In the data rows, the value 128 means zero.
Here are some numbered points:
[106  89 163 170 181 170  74 180 108  83  80 162] 0
[ 81 106  66 173 160 178 177 181 169  84  82 159] 1
[ 78 173 119  78 123  63  66  66  77 172 159 162] 2
[172 169  53  66  86  91  74 100  52 150 150 165] 3
[149 178 188  91  90  70  89 155 189 134 153  50] 4
[121  74 142 139 158 170 124 147 136  91  92 165] 5
[106  87 112 137  95 139 107 157 131  85  95 179] 6
[136 141 124  99  80 161 176 124 189 118 132 106] 7
[ 98 160 124  68 107  78 102  66  90 162 151 175] 8
[ 67 175 109 149 151  70 157  71  54 190 197  81] 9
[159 132 191 126 125 139 165  61 179  96 169  78] 10
[174 137  95  78 109 117 100 107 120 168  69 171] 11
[172  58 137 147 123 139  94 119 110  66 103 137] 12
[187 179 136 134  97  95 111 103 162 121 190 156] 13
[118  84 131 132 175 129 111 161 151 107 113 155] 14
[187  79 173 162  69 139  68 175 156 116 105 109] 15
[176  82 164  86 111 164 111 176 150  89 111 151] 16
[ 94  59 141 121 146 164 108 171 114  71  83 175] 17
[103 188 127  86 181  76  58 157 103 183 115 165] 18
[113  66 109 167 181 177 114 111 169  73  92 180] 19
[205 153  86  98  52 137 155  83 187 188  80 137] 20
[177 175  56 111 156  76 127  53  67 142  92 144] 21
[ 96 158 171 151 114  74 141  84 141 168 141  93] 22
[175 160 161 135  95 103 111 123 174 107 179 162] 23
[141 125  56  76  92  98 147  53  54 152 131 121] 24
[167  64 183 152 181 172 114 175 161  91 136 165] 25
[183 119 104 104 100  99  90  83 156 153 138 142] 26
[121 160  61  76  72 106 117  63  60 180 105 167] 27
[126 178 186 188 118 129 145 132 113 160 207  63] 28
[154 122 164  95 113  94 180 154 151  83 125  94] 29
[185 112 154 168 136  95 114 175 169 132  84 178] 30
[192 132 127 121 191  93 140 160 154 109  90 152] 31
[167 137 170  88 102  78 196 147 161  86 138  76] 32
[169  84 165 101 171 137  91 190 128  71 103 149] 33
[139 128  81 145  74 107  94  62  75 122 100 148] 34
New points follow, each followed by the numbers of its five nearest points above by angle, nearest first.
[ 92 172 105 190 161 173 178 166 171 150 104  88] 1 28 7 19 22
[108 173 191  86  67 139  71  71 194 157 161  96] 4 22 10 23 13
[ 82 141 114 177 184 176 172 187 171 117 105 158] 1 19 14 5 0
[ 60 160  68 200 176 193 203 170 177  96 192  73] 1 28 7 19 9
[103 152 176  89  83 136  93  88 188 141 145 109] 4 10 22 7 23
[106 181  61 142  97  68 163 101  75 175 171  65] 9 24 22 27 21
[ 60 102 112 190 197 200 198 188 149  88  64 129] 1 5 19 0 17
[ 67 142 105 196 197 189 189 197 181 119  96 162] 1 19 5 14 0
[ 70 145 149 183 182 178 174 157 155 138 117 124] 1 0 19 5 14
[ 86 177  70 188 138 181 194 162 142  97 105  91] 1 7 19 28 5
[134 155 155 175  54  70  76 145 184 167 171  60] 4 22 28 23 15
[192 153  89  63 113 111  99  94 113 190  64 167] 11 27 20 3 21
[179 163 158  63 105 172 201 145 192 172 113  93] 7 20 32 29 10
[ 83 178 102 140  90  97 120  74  72 183 160  71] 9 22 2 24 27
[ 70 173 158 198 194 195 201 178 161 124 133 111] 1 28 0 25 5
[184  98 165 168  70 128  83 161 162 128 124 104] 15 30 16 4 12
[ 91 170  71 179 160 163 189 170 134 101  96  96] 1 19 7 0 5
[ 90 173  88 109 110 125 180 101 106 179 183  70] 9 24 28 22 27
[ 58 108  76 199 181 197 200 191 190  85  88 137] 1 19 5 14 17
[ 67 183 119  73 133  68 188 122  72 185 115  81] 9 22 24 2 8
[191 137 150 158 115 100 123 164 152 148 105 157] 30 31 15 23 13
[190 158 183 119  95  78  71 139 151 193 164  83] 4 13 23 26 28
[ 65 137 102 195 199 195 185 198 182 111  87 180] 1 19 5 14 0
[103 166 115 105 181  89  66 157 111 160 110 166] 18 2 8 3 11
[ 65 175  63 200 156 188 198 165 131  96 100  86] 1 19 7 0 28
[153  86 181 153 165 152 118 153 156 110 140 147] 25 33 14 5 0
[146 153 112  86 163  70 150  83  82 183 184  76] 9 24 21 2 8
[173  89 159 100 159 145  98 188 124  85 101 143] 33 16 25 17 14
[134 125 183 132 148 175 178 104 169  78 138  81] 10 7 29 32 25
[205 112  63  60  54 132 142  83 141 183 100 106] 20 26 11 24 27
[192 158 101  78 106 109 103  97 126 176  89 166] 11 26 20 3 27
[135 170 180 175 107 138 142 124 116 156 202  61] 28 22 10 9 4
